name the system of each run
Guv, path 1 (8 x 20)
[[ 42   2  -2 -34  18  18  51   2  -9  28  31  -5 -29 -20  16  15  14  21
   29  10]
 [ 15 -56  -7  23  16  11  26 -11  42  14  22 -12 -14   6 -16  31 -22   8
   -2   8]
 [  8 -14 -23  13  28 -35  -8  -5  11 -29  -7  20 -27 -21  -9   4 -26  -5
   39  16]
 [-15 -21 -14  10 -34 -28 -32 -20  23 -23 -11   3   2   8   5 -13 -10  -1
   -9 -32]
 [-17  24   2  -4   7 -12 -36  12 -17 -10 -28  21  31  15  25 -17 -10  -4
   -6   9]
 [  7  21  15 -42 -21   0  -3   2  -4   2   4  -7   7   7   7 -16  23 -10
  -29 -17]
 [ 14  16  20   6  18  22   1   6 -13  23  -3 -26  12  13   0   8  10  -2
  -20  27]
 [ 27   2  -3 -18   6   5  20  -3  -8  14  19 -18 -31 -20   1   3  13  10
   16   5]]
Nosot, path 2 (8 x 20)
[[-29  -4   0  21 -23  -4  25 -19 -44  -2  36  29  27   3  -3  60 -15  30
   27 -20]
 [  1  12 -15  24  30   2  50 -10 -13 -25 -21  47  11  -9  16  25 -12  13
   63  15]
 [-36  -1 -15  10 -33  21  51 -11   8 -24 -11  41   7 -12 -10  -2  11  10
   29 -46]
 [-30  28  -1  28   2  29  15   5  -1 -18 -55  33  40  17  13 -22   7  -5
   11   0]
 [-36  35  15 -13 -12  11  21  13 -18 -27 -11  27  15 -12 -37 -14  22 -29
   -6 -15]
 [-23  42  22  24 -12   8  -4  -5 -48  -7 -13   1  44  16  -5  16  13  -5
   -8   0]
 [ -1  40  16 -21  13  -6  26   5 -46 -12  14  23  10 -13 -10  22  11 -10
   18  11]
 [-22  10   4  13 -20   7  23 -12 -41   5  19  20  23   4   4  37  -1  24
   18 -14]]
figo, path 3 (8 x 20)
[[-46 -32 -14 -15 -31  -8  -3  11  -9   6  50  17 -22 -27 -29   6 -13  15
    7 -35]
 [-15  12   5  48 -26 -26 -39 -29 -24 -18 -19  -7  35  27  10  20 -11   8
  -10  -8]
 [ -8   1   4 -34  27 -31   4  17 -14 -14  25  50  10  -7  -5  26 -28 -12
    9  18]
 [ 27   7  10 -10 -16   1  26 -26  24 -12 -20  10  36  34  29   8  11  -4
  -18 -16]
 [-10  -2   1  -4  46  31  16  33  17  11 -17  22   6  -1  -6 -16 -11 -14
    1  31]
 [ -3 -21   2  -9 -28  23  24  -8  32   2   9 -11  -8   1 -21 -10  20  -7
  -22 -32]
 [-33  12  -1  33   5  12 -30  13 -13  -5 -25 -10   2  -5 -19 -22  -1  -8
    0  10]
 [-23 -14  -7 -21 -26 -16  -3   1  -6  -5  33  15 -10 -16 -14   3  -5   4
    0 -28]]
tilor, path 4 (8 x 20)
[[ -5   8 -12 -23   0 -30  -7   3 -13 -17   2  29  -1 -12  13  -2 -10   2
   19  -5]
 [ -7 -28   5 -15  -2  -3   1   3  19   7  20  19  16  16  -1  14 -16   0
  -23  -5]
 [ 10  20  12   0  21   0   0   2  -5  -5 -14   5  24  14   6   6   1 -14
  -11  23]
 [  8   2   9  -8  -4  21  25  -2  11  -1   4 -13  -8  -3 -20  -2  18 -12
  -11  -5]
 [ -2  12  -5  11  -7  23   0   0  -9  12 -18  -7   0   2  18 -18  14  15
    9  -6]
 [-14  -7 -11   1   8   4   3  10   6  -2   2   6 -19 -19 -14  -9  -5   3
   17   0]
 [-13 -10  -5  22  -8  -1  -5 -10  -6   1   6   2   9   8   1  15 -12  13
    6  -4]
 [  3  10   1  -9   5 -21   2  -3  -8 -17   4  14   1  -4  -5  11  -4  -7
    9   4]]
Guv, path 5 (8 x 20)
[[ 10   4  -6 -49  -7  -2  28   6 -13  13  30  23 -14 -17  19   3   8  19
   19 -13]
 [  1 -30  11  18   8  12  17  -7  26   5  14   0  20  25 -19  30 -15  -5
  -23  10]
 [ 19  17  -5  -2  21 -23  12 -11  -6 -31 -11   6 -20 -19  -8   3   1 -14
   31  15]
 [  0 -18 -10  21 -29   5  -7 -21  25  -2 -12 -18  -1   9   6 -10   4   9
   -8 -24]
 [-11  10  -8  -3  21   1 -14  18  -6   4 -21  23   9   1  20 -14 -12   5
   13  18]
 [ -4  -7   5 -31 -19  -2  -2   5  12   1  16  -1  -3  -2 -11 -12   9 -11
  -24 -20]
 [ -4  14  11  19  19   4 -11   8 -17   6  -5 -13  13   9 -11   9  -5  -8
   -9  25]
 [ 14  11  -4 -16 -14  -7   9  -9 -14   0  15 -11 -20 -17   3   1  16   5
   12 -14]]
sisoz, path 6 (8 x 20)
[[-34 -29 -10  15  -3   8   9   7  29 -14  -1  18  -5  -7 -30  -6 -13  -5
    0 -12]
 [-25   4  -1  25  -1   0  -1  -5  10 -28 -27  19  22   9 -13  -2  -5 -14
    1  -4]
 [ -9  16  -2 -16  -7 -13   7   0   0 -24 -19  36  15   1  10 -10   2  -8
    8 -14]
 [-11   9   8 -19   0  12  16  10  -4   3  -2  33  29  12  14   3   0   1
   -7  -5]
 [ -6   7   5 -16  13  15  32  11  -5   5  11  25   6  -7 -11  10   4  -4
    7   2]
 [-20   2   5   6 -11  18  24   1 -11   0  16   6   6  -7 -22  14   6   1
    2 -13]
 [-17  -2  -9  23  -5  17  22  -4  -3  -5  -5  10  -1  -8  -7   5   1  10
   21  -9]
 [-24 -15 -12   6 -12   5   8   0  13  -9  -3  20   2  -2  -2  -3  -8   7
    8 -17]]
tilor, path 7 (8 x 20)
[[-35  11  16  38   9  28 -21  21 -31  18   6 -29   1  -8 -44   3   2  -7
  -14  19]
 [ -4  25   5  12 -12   4   6  -4 -58  12  26 -23 -16 -22 -14  22  15  17
   24  -1]
 [ 15  -6 -12 -25  -8  -8  16  -6 -20  18  33   7 -20 -16  26  15  -1  32
   31 -12]
 [ 24 -26 -14 -16  19 -16   7  -2  22   8   7  21  -1   8  32  13 -26  16
   15  10]
 [ 25 -18   1   9  20 -12   9 -13  36 -18 -12   4   9  17  -1  12 -15 -17
   -9  16]
 [ 12  10  10   9  -9  -1   3 -18  19 -26 -25 -10  10  12  -9  -6  13 -21
  -16  -8]
 [-15  14   3  -6 -19   9  -9   4   2  -8 -18  -4   0  -4  -7 -30  17 -12
  -12 -19]
 [-30   2  -1   0  -6  13 -19  21 -10  13   3   0  -1  -7  -7 -20   1   6
   -5  -2]]
Sug, path 8 (8 x 20)
[[  9  23   0   2 -34   9   7 -18 -38  14   5 -23  -9  -7  24   1  27  26
   18 -22]
 [ 19   4 -19  15  26  -1   4  -5   3  -1 -28  10  -7  -5  31  -9  -8  14
   39  19]
 [-17 -38 -16  25  -7   6   6 -11  34  -2  -2  14   3   6  -5   5 -18  10
    4 -15]
 [  2   2  10  22   6   1  -4  -6  16 -18 -13 -21  -2   5 -35   1   4 -26
  -18  10]
 [-22  19   4 -20 -15   1   1   9  -7 -14  -3  16   3  -9 -13 -19  14 -14
   -6 -20]
 [  3  17  12 -11   5   7  -2   5 -12  10  -4   5  29  19  20   3   3   1
  -14  11]
 [  3 -12  -3 -23  18  -8   2  14   2  10  20  18  -7  -6   1   8 -15   3
    3  12]
 [  5 -11   1   8 -10   2   0  -8  -8  14  22 -19  -6   1  -4  18   1  12
   -3  -5]]
Sug, path 9 (8 x 20)
[[-27 -27 -15  -7  19  17   2  30  29   9   3  16 -23 -22 -25 -27 -12  -7
    5   3]
 [-28   3  13  30 -21  18 -23   1 -18  15   4 -24  18  14 -15   5   6   2
  -28  -4]
 [ -7  26   0 -15  19 -26 -25  16 -25 -17  -6  13  -7 -17  -6  -8  -6 -15
   12  18]
 [ -8  -3   1 -11 -27 -17  -7 -14 -11  -1  15  14  23  16  21  19  -7  17
   -6 -22]
 [ 39   0   4  -9  24 -20   3 -10   9  -9   0  -8 -10   3   4  15  -5 -10
    0  24]
 [  4 -16  -9 -17 -22   6  20  -9  17   0  14   0 -17 -10  -3  -5   9  10
    5 -29]
 [ 19  10   6  18   8  22   6  -6   4  11 -19 -28   0   8   6  -8  15   1
   -4  13]
 [-21  -8 -13  -5   4   7  -1  17  10   3  -7  18 -10 -13   1 -24  -6   5
   14  -5]]
figo, path 10 (8 x 20)
[[ -8 -18 -16 -26  36  24   9  36  24  22  -4  27 -14 -11  10 -29 -15   6
   14  19]
 [  6 -29   4  11 -31  21  -2 -15  34  15   7 -36  -2  16  -6  -3  12   4
  -35 -23]
 [-24  16   9  18  19   2 -29  22 -26  -1  -2 -13  -5 -14 -33  -7  -3 -17
   -6  24]
 [ -7   9   2 -26 -38 -13   7 -12 -19  -9  24   5  -7 -13  -2   5  14   5
    3 -35]
 [-11  17  -6  26   6  -1 -15  -2 -22   0 -24  10  22  11  28   3 -11  16
   18  12]
 [  6 -26  -2 -19  10  -7  24   1  15   3  30  21  -2  -2  -3  27 -16   4
    3   1]
 [ 18   9  10  20   4   2   4 -17  14 -13 -25 -15  15  22   1   5   7 -15
  -13   9]
 [ -3   3  -1 -23  20   4  12  20   7  -3   0  14 -17 -18 -16 -15   1 -15
    7   8]]
sisoz, path 11 (8 x 20)
[[-23  20  10 -22 -35  57   8  20 -26  50   8 -19   9   0  22 -33  35  31
  -12 -26]
 [-31 -11 -15  15  41  43   5  43 -10  35   3   4 -22 -26 -14 -17 -13  18
   29  31]
 [-48 -24  -7  24  -7 -25 -38  12 -15 -10  28   5 -12 -18 -47  16 -28  -6
   -6  -3]
 [  2   6  -8  47   2 -31 -11 -29 -16 -33 -23  10  17  11   9  30 -20   5
   23  10]
 [ 20 -10 -13 -31 -20 -35   6 -24  19 -21   3  28   2   4  33   2  -6   7
   10 -27]
 [ 23  -8  13 -14   7  21  27  -6  30  14  -3   5  29  32  20   9   0  -2
  -28   4]
 [ 13   5  11 -26  15  18  33  10  20  -4   1  -4 -19 -14 -25 -12  21 -24
   -7   2]
 [-23  20  12  15 -21  27  -2   4 -20  11  -1 -23   5  -2 -21 -12  23  -3
  -16 -11]]
Nosot, path 12 (8 x 20)
[[-45 -14   2  20 -29  20  12   1  -8   2  26   0   2 -10 -42  11   4   4
   -6 -28]
 [  9  34  -3  34  24   3  -7  -3 -25  -7 -38  -6   7   3  14  -6   4   1
   26  28]
 [-10  14  -1 -36 -27  -8  14  -1 -14 -11  19  14 -14 -22 -10  -7  18  -2
    9 -33]
 [-13   9   3  17  -1   1 -18  -1 -16   6 -19  13  40  28  31   8 -12  14
   -3   7]
 [ -6   3   4 -20  19 -10  24  11   2 -21  12  29  -8 -16 -28  10  -3 -20
   10   5]
 [-11  -2   3  36 -24   9   6 -23  -7  -3  -5  -9  20  15  -2  20   1  12
   -2 -16]
 [ 15  22   1 -13  22   8  26   6  -2  -8 -17  16  -5 -11   5  -6   9  -8
   18  12]
 [-26  -2   1   1 -30  18   9   0  -7   9  13   6  11   2  -4   0   8  12
   -6 -28]]

runs to name
path 13 (2 x 20)
[[  4  11  11  47 -38   1   1 -41 -29  -6   2 -39  11  14  -7  31  17  12
   -3 -20]
 [ 10  28 -11 -41 -14 -27  -1  -3 -22 -18   0  15 -26 -28  15 -21  15  -1
   26 -19]]
  tilor
path 14 (2 x 20)
[[-21  10 -12  38 -24 -21 -40 -16 -37  -4 -11  -6  11   4  20   7 -11  24
   18 -10]
 [ 13 -17 -22 -10  14 -28 -12  -5  11  -2  -2  27  -3   2  39   6 -27  22
   26   4]]
  sisoz
path 15 (2 x 20)
[[ 20 -34   9   0 -19  -7   0 -23  39   0  21 -31  -6  17 -22  18   1 -12
  -40 -11]
 [ 24  39   5   0  -3 -15 -35  -9 -15 -10 -39 -21   7  11  30 -25  16  -6
   -7   9]]
  tilor
path 16 (2 x 20)
[[ 23  15  27  24  52   8  17   5 -21  11   9  -9  28  21 -14  49 -11 -13
   -9  59]
 [ 33  19  14 -26   2   9  71 -15   7 -20  10   4 -14 -14 -26  14  32 -22
    7  -8]]
  figo
path 17 (2 x 20)
[[  6   2  -1  14  11  15 -17   6 -17  34   2 -19   6  10  26   1  -5  24
    3  21]
 [ 23  -6  -4  -2  23 -10   9  -3   2  -4  13 -12 -31 -21 -16  10  -1  -7
   16  20]]
  tilor
path 18 (2 x 20)
[[-10  -6  -6 -26  -2   0   1  18 -11  11  30  -3 -34 -30 -20 -10   4   2
    7  -7]
 [  2  12  -1  25 -29  -5 -21 -22 -19   1 -10 -26   5   9  19  -1  11  17
    2 -15]]
  figo
path 19 (2 x 20)
[[ 21  -2 -15 -39  14  -2   4  13  20   7  -8  16 -13  -7  32 -28   0   5
   12   4]
 [  4 -27   4  -9   7   0 -17   9  34  11   8 -12  -2  10 -11  -7 -11 -12
  -36   7]]
  Guv
path 20 (2 x 20)
[[ 28  12 -10  33 -19  -7  27 -42 -25 -18   8 -41 -53 -34 -22  16  27  12
   48 -16]
 [-18 -33 -29  52 -12  26   8 -16  11  16 -16  11  10  14  35   6 -18  47
   36 -14]]
  Guv
path 21 (2 x 20)
[[ 11  29   9 -12 -10  29  17   0 -41  34   9 -10  13   6  37   7  21  31
   13  -3]
 [ 17 -17   4 -21  13  30  50   6  14  26  28  10   5   5   4  24   2  13
   -1   6]]
  Guv
path 22 (2 x 20)
[[  5   1   0  36 -12  -5  10 -30  -6 -14  -8  -1  23  18  11  30  -3  12
   11  -5]
 [  7  15  -3 -27  -4 -19  19  -8   7 -30  -4  25  -6 -11  -3  -5  10 -16
    9 -15]]
  tilor
path 23 (2 x 20)
[[-36 -12 -15  24 -14  22  15   3  11 -10  -6   9 -12 -19 -25 -14   4   3
   16 -23]
 [-30 -19 -14  27 -19 -16 -24 -10   7 -20  -6   7  -1  -4 -16  -1 -15   2
    6 -18]]
  figo
path 24 (2 x 20)
[[-26  36   5   7 -30 -11 -12 -10 -48 -18  -4   3   7 -12  -5   1  17   2
   15 -23]
 [-18   1 -14  -2  -4 -12   4  -2 -22  -1   5  36  12  -5  25  14 -17  25
   34  -8]]
  figo
path 25 (2 x 20)
[[-15 -13   7 -48  19  -8   3  32  -8  13  53  17 -17 -24 -38  12 -13 -15
  -12  13]
 [ 10  30  17  14 -43   7   1 -33 -13  -8 -22 -25  28  24  17   0  32   0
  -19 -29]]
  figo
path 26 (2 x 20)
[[ -4  18 -12   3  29 -47 -53  10  -3 -38 -42  20   3  -3  10 -25 -23 -26
   10  27]
 [-16 -24   1 -22 -40 -33 -21 -17  23 -14  15  26  30  26  11  10 -16  -1
  -33 -39]]
  Sug
path 27 (2 x 20)
[[  4  34   9 -29  20  -4  51   3 -14 -26 -12  62  34   4  10  18   3 -14
   21   5]
 [  7 -16  14 -12  13  23  62  -2   8  14  28  33  30  20   1  46  -7   9
   -3   3]]
  Sug
path 28 (2 x 20)
[[-19  17   5  15  22  -9 -31  18 -37   4   5  -5   3  -6 -13   6 -14  -4
    3  31]
 [  3   9  -1  -4 -12 -34  -9 -15 -27 -17  21  -2 -18 -19 -11  20  -2   3
   16  -8]]
  Nosot
path 29 (2 x 20)
[[ -9 -23   5  25 -21  22  12 -14   2  24  21 -11  18  20   1  26  -4  23
  -11 -13]
 [  4   9  -4  -8  29  -7  30   4 -12 -12   1  36   1 -10   6  18 -10   1
   34  16]]
  Guv
path 30 (2 x 20)
[[  8 -62  -9   6  39   1   3  13  35  28  33  20  10  20  11  40 -52  17
   -8  32]
 [ 27 -26   9   6  13 -30  19 -23  39 -37  19  -9 -19  -2 -53  33  -8 -38
  -19   6]]
  sisoz
path 31 (2 x 20)
[[  8 -29   0  10   5   3  -2  -4  48  -8 -10 -12  -4  11 -17  -7  -6 -17
  -24   3]
 [  6  15   6   4  -2  -5 -10  -5  16 -22 -28 -13   0   3 -11 -22  14 -26
  -15   1]]
  sisoz
path 32 (2 x 20)
[[  0 -36 -23  -8 -21 -34  15 -23  40 -35   8  35  -8  -4  -1  14 -18   0
   15 -33]
 [  9 -11  10  12  -7  12  25 -21  42 -15 -27  15  40  43  14   8   0 -11
  -25 -10]]
  sisoz
path 33 (2 x 20)
[[  8   6  -2 -13   8  16  50   3 -17   9  25   6 -25 -30 -14  15  14  10
   33  -1]
 [-26  -4 -17  29 -17  25   1  -3 -17  20 -10   6   8   3  25  -3  -2  40
   27 -17]]
  Nosot
path 34 (2 x 20)
[[ 12  -4 -11   9 -29  17  -1 -17   4  13  -3 -39 -30 -11   9 -20  22  19
    8 -22]
 [  8   7  -9 -25   8   5 -23  16   6  18 -17   3  -5   0  34 -37   1  10
    0   7]]
  Nosot
path 35 (2 x 20)
[[ -4 -34 -13 -12   4 -21 -30  11  25  -2  17  -4 -30 -13 -13 -11 -18  -6
   -9  -1]
 [  9   2  11  31   8 -13 -26 -13   5 -12 -17 -18  18  23  -3  11  -8 -15
  -22  20]]
  sisoz
path 36 (2 x 20)
[[-12  28   2 -21 -43 -13 -14  -6 -50   8  22   0   2  -8  21   2  16  25
    9 -35]
 [ -7   7  -4  20  12   2  -2  -3 -38  17   5  16  26  12  33  29 -20  33
   25  15]]
  figo
path 37 (2 x 20)
[[ 39   6  -2 -32   1   7 -16   0  38  10 -36 -15  -1  16  49 -48  18  -4
  -20   1]
 [ -2 -23  -5  13  20  16 -26  19  45   6 -20 -31 -28  -5 -23 -42  -4 -19
  -22  17]]
  tilor
path 38 (2 x 20)
[[ 22 -14 -11  29   7 -19 -24 -22  -6  10   5 -26  -7   8  20  21 -19  21
   13  14]
 [  7 -16 -20  11  -8 -28  -7 -18  21 -26  -6  -5 -33 -19  -9  -5  -5  -2
   21 -13]]
  Sug
